128 stands for zero in the data rows.
Here is a table of points, one per row:
{149, 112, 114, 116, 161, 120, 120, 173, 100, 127, 182,  60,  78, 110, 152, 146,  67, 182,  99, 205, 123,  56,  59,
 151, 127, 129, 103, 149, 106, 193,  92, 143}
{175,  92,  74, 184, 116,  82, 102, 131, 150, 176, 120, 138, 158,  89, 100,  98, 186, 126, 152,  98, 127, 169, 128,
  61, 151, 152, 109, 141, 255, 164,  77, 162}
{118, 136, 130, 113, 122, 138,  76,  83, 149, 197, 120, 126,  55, 140,  95, 159, 101, 110, 107, 246, 125, 135, 175,
 106, 171, 127, 172, 103, 105,  82, 147, 112}
{118,  83, 110, 163,  93,  94,  91,  87, 100, 114,  97, 185, 131, 144,  80, 103, 137, 166, 149,  70, 180, 199, 100,
  76, 155, 161,  89, 115, 142, 131, 128, 131}
{120,  85, 162,  84, 149, 183, 179, 129, 126, 116, 171,  60, 158, 154, 163, 159,  21, 162, 122, 171, 164,  88,  76,
 157, 170, 191, 122, 166, 135, 127,  96, 125}
{255,  60, 160,   0,  23, 122,  86, 123, 123, 130,  39, 118, 132, 138, 233, 100,  85, 225, 184, 167, 140, 133, 199,
  99, 203,  27,  84, 222,  79, 113, 153, 144}
{ 75, 180, 108,  97,  92, 150,  90, 146, 110, 175, 102, 170, 116, 112, 121,  98, 154,  58, 139,  97, 109, 128, 153,
 105,  95, 178, 142, 135, 131, 115, 134, 134}
{149,  90, 122, 125,  87, 154, 104, 189, 185, 148,  75,  88, 127, 197, 128, 144, 110, 229, 143,  49, 112, 165, 138,
 141,  90, 145, 144, 125, 146, 130, 134, 124}
{110, 129, 173, 138, 112, 202, 143, 160, 132, 129,  96,  99, 128, 106, 144, 110,  86, 175, 146, 119, 140, 107, 155,
 169, 174, 169, 170, 181, 111, 155, 174, 169}
{ 92, 132, 116, 124, 144,  81,  94, 150, 153, 132, 145, 156, 160, 124, 129, 101, 145,  91, 167, 185, 105, 138, 104,
 164,  74, 190,  94, 150, 105, 131, 130, 168}
{ 57, 171, 165, 137, 185,  92, 144, 113, 206,  82, 119,  81, 187,  51,  98,  93, 126, 110, 152, 139, 115, 114,  94,
 140, 109, 170, 122, 138, 150, 116, 191, 169}
{111, 171, 105, 123, 129, 167,  92, 133, 113, 129,  79, 176, 137, 104, 113,  96,  69, 178, 134,  57, 113,  93, 107,
 138, 162, 125, 137,  34, 122, 168, 115, 157}
{100, 152, 146,  64, 221, 112, 157, 138,  56, 160,  73, 108,  95, 133, 180, 167, 172, 106, 131, 158,  89, 200,  40,
 143,  62, 167, 156, 117, 206, 130, 219, 101}
{162,  99, 145, 104,  44, 160, 153, 131, 102, 140,  92, 104, 139, 117, 127, 131, 130, 153,  25, 131, 103, 141, 137,
  76, 107, 111, 140, 185,  46, 158, 180, 147}
{206,   7,  98, 135, 127, 147, 158,  94, 113, 137, 123,  79,  41, 183, 152, 130,  90, 168, 103, 171, 113,  32, 124,
 168, 162, 135, 159, 202, 111, 146, 255,   0}
{ 84, 161, 138, 165, 147, 142, 147, 167, 130, 129,  91, 135,  91, 154, 157, 121, 104,  98,  72,  95,  94, 100, 121,
  88, 199, 114,  85, 158, 119, 167, 141, 118}
{130,  65,  92,  67, 139,  51, 220, 105, 165, 113, 161, 101, 175,   7, 152, 125, 255,  45, 189,  98, 250, 112, 164,
  60,  55, 133, 156, 112, 155, 131, 119,  59}
{ 59, 138, 136, 181, 103, 125, 100, 103, 133, 168, 149, 101, 180, 119, 139, 140, 119,  81, 102,  98, 121,  75, 121,
 129, 135, 110, 136, 139, 130, 120, 125, 119}
{204, 167, 146, 213, 111,  29,  81,  76, 151, 116, 153, 152, 172, 192,  91, 137, 157, 143, 206, 156,  94,  89, 139,
 130, 115, 154, 136,  93, 114, 200, 175, 134}
{196, 135, 128, 146, 175, 110,  45,  63, 104, 140, 162, 123, 174, 190, 106, 115, 130,  93, 148,  82, 222, 173, 191,
  61, 117, 106, 158, 114,  82, 134,  77, 141}
{ 76, 110, 140, 181, 167,  89, 185, 115,  84, 130, 156, 128, 127,  55, 103,  98, 120,  67, 166, 112,  71,  99, 177,
 144, 135, 185, 134, 148, 102, 133, 158, 123}
{ 33, 123,  72, 111,  92, 129, 112, 153, 141, 156,  89,  54,  88, 197, 103,  79, 146,  92, 108, 139, 166,  73,  80,
 171, 157, 121, 139, 123, 120, 122,  93, 126}
{115, 168, 213, 127, 166, 118,  50, 112, 128, 133, 110, 186, 139, 152, 101, 122, 127, 110, 104, 132, 171, 110, 136,
 144, 133,  89, 150, 173, 152, 129,  97, 140}
{ 98, 115, 159, 102, 160, 108, 116,  91, 163, 185, 108, 149, 203, 192, 109, 144, 137, 164, 144,  99, 131, 125, 150,
 104, 139, 133,  86,  94, 107,  71, 100, 158}
{ 93, 136, 157, 148, 131, 123, 150, 131, 144, 179, 144, 116, 115, 123, 126, 169, 154,  77, 136,  85, 128, 194, 148,
 136,  94,  92,  84, 124,  72, 167, 104, 145}
{ 81, 134, 115, 153, 117,  89, 120, 172, 129, 152, 158, 122, 176, 123,  69,  84, 153, 179, 102, 110, 155, 127, 161,
 127, 153, 187, 154, 137, 130,  81, 107, 101}
{210, 156, 110,  80,  70, 127, 146, 110, 167, 151, 144,  81, 119, 119,  96,  11,  10, 136,  87, 167,  82, 156, 141,
 201, 136,  68,  24, 102, 148, 136, 123, 115}
{ 86, 200,  74, 156, 100, 170, 153,  95, 149, 135, 145, 133, 153, 182, 134, 150, 107,  93,  80, 144, 177, 176,  86,
 167,  87, 104, 108, 159,  96,  98, 129, 192}
{ 79, 121, 103, 171, 122, 193, 104, 120,  88, 152, 122, 173, 158,  76, 116, 126, 180, 175, 115, 124, 155, 112, 128,
 215, 159, 137,  43, 130, 166, 145,  74, 129}
{163, 137, 132, 120,  94, 189, 155, 147,  91,  81, 119,  48,  66,  77,  83, 166,  37, 121, 120, 143, 139,  31, 141,
 123, 150, 222,  84,  87, 164,  95, 229, 185}
{205, 109,  87, 167, 146, 138, 149, 163, 173, 144, 117, 235, 149,  66,  49, 102, 157, 179,  88, 116, 183,  93, 101,
 139,  85, 106, 121,  98, 185, 106,  25,  87}
{186, 109,  88, 108,  89, 155, 245,  59, 167, 104, 176, 106, 149,  35, 136, 130, 236,  76, 141, 143, 222, 165, 172,
  54,  64, 151, 140, 154, 251, 139,   0, 128}
{145, 132,  78,  77, 164,  54, 194, 138, 139,  67, 148, 173,  89,  27, 165, 134, 137,  92,  79,  88,  83, 199, 134,
 159,  32, 205, 178, 152, 140, 152, 124, 183}
{213, 167, 162, 176, 156, 128,  91, 108, 186, 152, 214, 167, 172, 208,  97,  63, 179, 122, 151, 142, 121,  91, 147,
  33,  79,  92,  71,  38, 109,  47,  48, 100}
{106, 122,  74, 119,  99, 143,  89, 164, 115, 186, 165, 131,  88, 142, 130, 158,  83, 124,  94, 119, 143, 120, 133,
 136, 136, 114, 157, 114, 109, 125, 205, 125}
{112, 103, 158,  90,  82, 189, 121,  96, 181, 145,  91, 101, 109, 140, 166, 143, 122, 139, 149, 138,  91, 102,  75,
  88, 210, 104, 106, 144,  74, 140, 160,  66}
{255, 111, 184,  75, 106, 207, 120, 190, 174,  73,  70, 131, 117, 135, 183, 165, 107, 190, 202, 143,  25,  96, 159,
  81, 176,  84,  94, 191,  45,  83,  67,  80}
{ 77, 187,  99, 184, 143, 118,  95, 153, 150,  81,  76, 122, 183, 127, 125, 104, 115,  79, 100, 121, 161, 167, 196,
 156,  91, 107, 111, 121, 136, 162, 135,  94}
{ 90, 112,  92, 186, 130, 180, 165, 120,  94,  82, 149, 190, 107,  82, 178, 116, 156, 129, 136, 109, 146, 175, 161,
 191, 116, 125, 133,  82, 113,  98, 114, 176}
{ 16, 198, 167, 175, 149, 102, 169, 162,  82, 138, 140, 106,  88, 157, 196, 114, 131, 166, 144, 130, 142, 125, 147,
 103, 132, 112, 119, 138, 134, 119, 116, 114}
{ 87, 116, 102, 149,  50, 106, 143, 128, 114, 157, 178, 216, 123,  98,  85, 186,  90, 136, 206,  98,  93, 110, 163,
  91,  76,  47, 145, 125, 154, 116,  87, 110}
{ 63, 163, 131, 151, 157, 160, 171, 184,  90, 133,  73, 130, 176,  73, 153, 129, 167, 112, 146, 140,  66, 123,  83,
 162, 142, 139, 191,  86, 115, 127, 181, 166}
{121, 134, 102, 158, 137, 115, 126, 173, 167, 158, 150, 109, 104, 141, 114,  97, 164, 111, 162, 180, 109, 193, 101,
 178, 141,  99, 134, 135, 104,  86, 201, 146}
{111,  73, 123,  62, 112, 173,  64, 173,  98, 135, 162, 102, 118, 108, 156, 180,  57, 114, 139, 116, 131, 143, 130,
 120, 116, 128, 131, 112, 139, 128, 113, 122}
{128, 197, 143, 104,  58,  93, 109, 127, 121, 140, 135, 117, 119, 169,  28, 187, 168, 143, 154, 154, 101, 139, 139,
  66, 174, 134, 151, 118, 122, 178,  82, 131}
{ 93, 118, 129,  62, 168, 134, 192, 106,  69,  91, 103, 118, 103, 125, 129, 103, 120, 131,  88, 177,  79, 169,  72,
 152,  53, 163, 132, 151, 124, 154, 208, 106}
Along one direction, these points spread out more than along any other. Take the direction at right angles to it along which they spread out most. Go by this last direction. For each point below, how far along it does it lie, from 0 to 99? 50 is the average, and the first point above lies past it. One standard deviation of the points above along it is 16.
{131,  67, 124, 118, 153,  96, 185, 174,  90, 147,  75, 102,  63, 122, 147, 130,  79,  74, 139, 183,  72, 112, 148,
 166, 163,  87, 133, 114, 134, 118,  94, 139} -> 58
{235, 160, 247, 107, 183,  38,  63,   0,  59,   0,  99, 168, 111, 219,  65, 235, 178, 175, 151,  93, 145, 120, 138,
 165, 187,  62, 138,  86, 148, 129,   4, 115} -> 18
{255,  87, 255, 141, 193, 105, 116,  47, 121,  62,  78, 246,  70, 241,  83, 171, 147, 188, 167,  49, 152,  98, 101,
 101, 193,  70, 155,  57, 120, 122,   0, 129} -> 10
{178, 201,  57,  91, 199, 140, 164,  94, 130, 131, 153,  63, 142,  50, 180,  83, 170,  42, 117,   0, 155, 171, 149,
  88, 115, 139, 185, 142, 147,  91, 153, 135} -> 59
{ 59,  82,  72, 165, 165, 114, 139, 134, 129, 122, 144, 152, 148, 148, 124, 127, 176, 178, 113,  88, 164, 124, 158,
  72, 153, 128, 148,  95, 144, 138, 104, 155} -> 47
{102, 115,  63, 219, 138,  72,  93, 176,  97,  51, 167, 156, 115,  84, 161, 146,  90, 144, 139, 146,  97, 161, 118,
 127, 104, 163, 135,  99,  97, 146, 186,  75} -> 64
{ 59, 187, 141, 100, 131, 119, 109, 115, 115, 144, 215, 129, 132, 144, 151, 143, 104,  96, 150, 144,  96, 145,  90,
 180, 123, 152, 153, 127, 120, 135, 151, 122} -> 66
{ 88, 122, 115, 145, 151, 100, 101,  84, 156, 163, 111, 131, 180, 111, 175, 170, 155, 141,  34, 139, 120, 190, 102,
 125, 102, 173, 100, 109, 114,  94,  79, 104} -> 53
{111, 156, 114, 125, 104, 184, 142, 130, 123, 117, 164,  80,  83, 136,  97, 111, 143, 130,  96, 125, 117,  84, 103,
 151,  76,  92, 133, 208, 127, 128, 166, 148} -> 60
{ 29, 129, 144, 124, 100, 161, 132, 120, 147, 110, 141, 105, 115, 145, 144, 122, 132, 111,  90, 169, 148, 147,  98,
 147, 115, 110, 136, 120, 126, 130, 112, 116} -> 60
{110, 123,  64, 142, 161, 162,  93, 165, 145, 127, 169, 202, 140, 170, 130, 155,  91,  88, 120, 153, 124, 102, 166,
 118, 177,  56, 111, 165, 118, 145, 197, 138} -> 48
{167,  79, 239,  88, 103, 142, 170, 223, 104, 117, 117,  87, 156, 158, 177,  97, 141, 104,  98, 177, 126, 111,  66,
 183, 118, 152, 164,  90, 165, 100, 255, 147} -> 70
